One turn sends every row of this set to another row. A few are shown first. Where does it send the rows asked after them?
Rig: [ 24   3   4  -6 -31 -16  -1 -13   2 -10  13   9  15  17  29  26 -26   7
  21  -7  35   3  -8   2  -2   9 -18]
didu: [  0  12   0 -13  -3   1   0 -25  -5 -34  -2   9  17  24 -15  13  -1  17
   6  12  13  15  20   2  -2 -17 -14]
Poran: [ 36  11  32 -18   4 -10   2 -42  -9 -30  11  12  -3 -13  -5  10  -6 -29
  16 -13  13  15  -8  -1  20  17  -5]
pudon: [ 31 -25 -14  -7  -6 -28  -6 -14  -4  -9   6  -7  11   0  11  15  -4  23
  24   3  17 -22  -2  -8   6  -2 -26]
fos: [ 44  -3   4  -2  -2  -7  12 -21 -10 -13   7   8   8  18  19  29 -23  23
  -4  -4  19  25  21  18   2  -6 -19]
fakug: [ 38   0  18 -15   8  -9  -1 -35 -13 -35   8  13   0 -11 -20   2  -7 -16
  11 -15  -9   7 -15   2  30  26 -15]
nuvak: [ 16  -6 -14 -22   5 -27   4 -17   1 -17  18  10   1   3   8  24   7  26
  15   2  -2  -2  27  10  16 -17 -18]
Miv: [ 36   6  -8 -18  -2  -9  -3  -9 -14 -19   6  11   0   6 -22  19  -9   7
  14  15   7  -4  18 -40 -18  12 -13]
Bazi: [ 20 -16 -29  -5 -12  -5  -1   0  12 -12  14 -11   0   0  12  11  -9   3
  29   0 -15 -14   0   5  -1   6  -5]
roz: [ 47 -18   0   2   2 -14   5 -19 -11 -10   0   7  11   7   4  23 -12  29
  -1   0  12  21  17  11   4 -17 -22]
rud: [ 13   1 -19 -14  -9   7 -10 -11  -8 -30   2 -19  13  13   0  10 -13  -8
  15   8  -1  -6  14  -9 -18   6  10]
tav: [ 29  20   1 -19 -13   4  22   5   3 -16  18  22  -9  15 -10  24 -26   6
  17   8  11   0   0 -11 -12  25 -25]
Fisa: [ 37  -4  21  -8  11 -11   1 -28  -2 -37   9  12 -13 -13 -11   6   1 -11
  17 -20  -7   9 -17   3  30  25 -20]
kurel: [ 18  17  -5   2 -20 -19  -2   6  17 -25  31   3   5   2  17  14 -25  14
  14  19  11   2   4  14   1  16 -19]
kabu: [ 30   5 -21  -6 -10  -7  12  -9   3   6   6  16 -14   6   6  27  -6   0
  23 -12  -3  -4  14 -26  -6  10 -31]
Keve: [ 40   4  13 -14   2 -14  -8 -42 -16 -28  10  14  -1 -10  -3  10  -7 -27
   9 -25  -8  13  -3  -7  28  26  -8]
zopo: [ 43  -8   2  -2   8   0   9 -23 -13 -24   0   1  11  21   2  15 -22  34
  -5   9  15  19  19  12   1  -4 -20]
mifev: [ 37  -1  21  -3   9  -6   6 -42   6 -26   8  13  -8 -13  -6  -1  -1 -15
  24 -14   1   8 -18   0  30  19 -20]
tupid: [ 11  18  -6   4 -15 -14 -20  -9  -3 -30   6 -10  19   8  -5   9 -14   3
   5  24  17   7  17 -13 -14   1 -10]
sor: [ 38   8  27 -12   2 -14  -9 -35 -12 -39  10  15  -7 -10  -3  15  -5 -24
  10 -22   4  22  -4  -8  19  24  -5]
Sobuz: [ 19   2  -6  -8 -31   0  -5   5   9 -24  21   4  13   7   8  18 -26  -7
  23   7   3   9  -8   6 -12  12  10]
mub: [ 31   9  14  -7  17   0   0 -44 -11 -40  -1   1 -13   1  -1   4   0 -20
   9 -26  -3   9   0  -8  23  27 -17]
Vuri: [  8   7 -25   2  -5 -22  -3  -6   4  -9   6 -18   0  -1  13  14  -1   2
  11   4   1 -13  21   6   0  -5 -28]
geza: [ 17  12   0  -5 -18 -10  -1 -21  16 -27  26  30  11  18  21  20 -17  27
  18   6   9  25  14   4  11   2 -10]
tato: [ 37   8  15 -13  20  -4   2 -54  -8 -32   6   0  -9  -6   4   0   0 -19
  16 -14   3   2   3 -11  25  24 -10]
Relum: [ 15   4   1 -19  -5  -2   1 -21 -16 -32  -4 -16  18  27   1  11 -19  15
  10  13  35 -15   3  -6 -10   9 -17]
lavu: [ 32  10  11 -11   7   2   3 -44 -10 -33   5  10  -5   1  -4   2 -11 -21
   9 -25  -9  10  -8   0  29  33 -17]

pudon -> Rig
Bazi -> Sobuz
Keve -> lavu
Now these:
zopo -> roz
Fisa -> sor
geza -> didu
tav -> Miv
mifev -> Poran
Vuri -> kurel

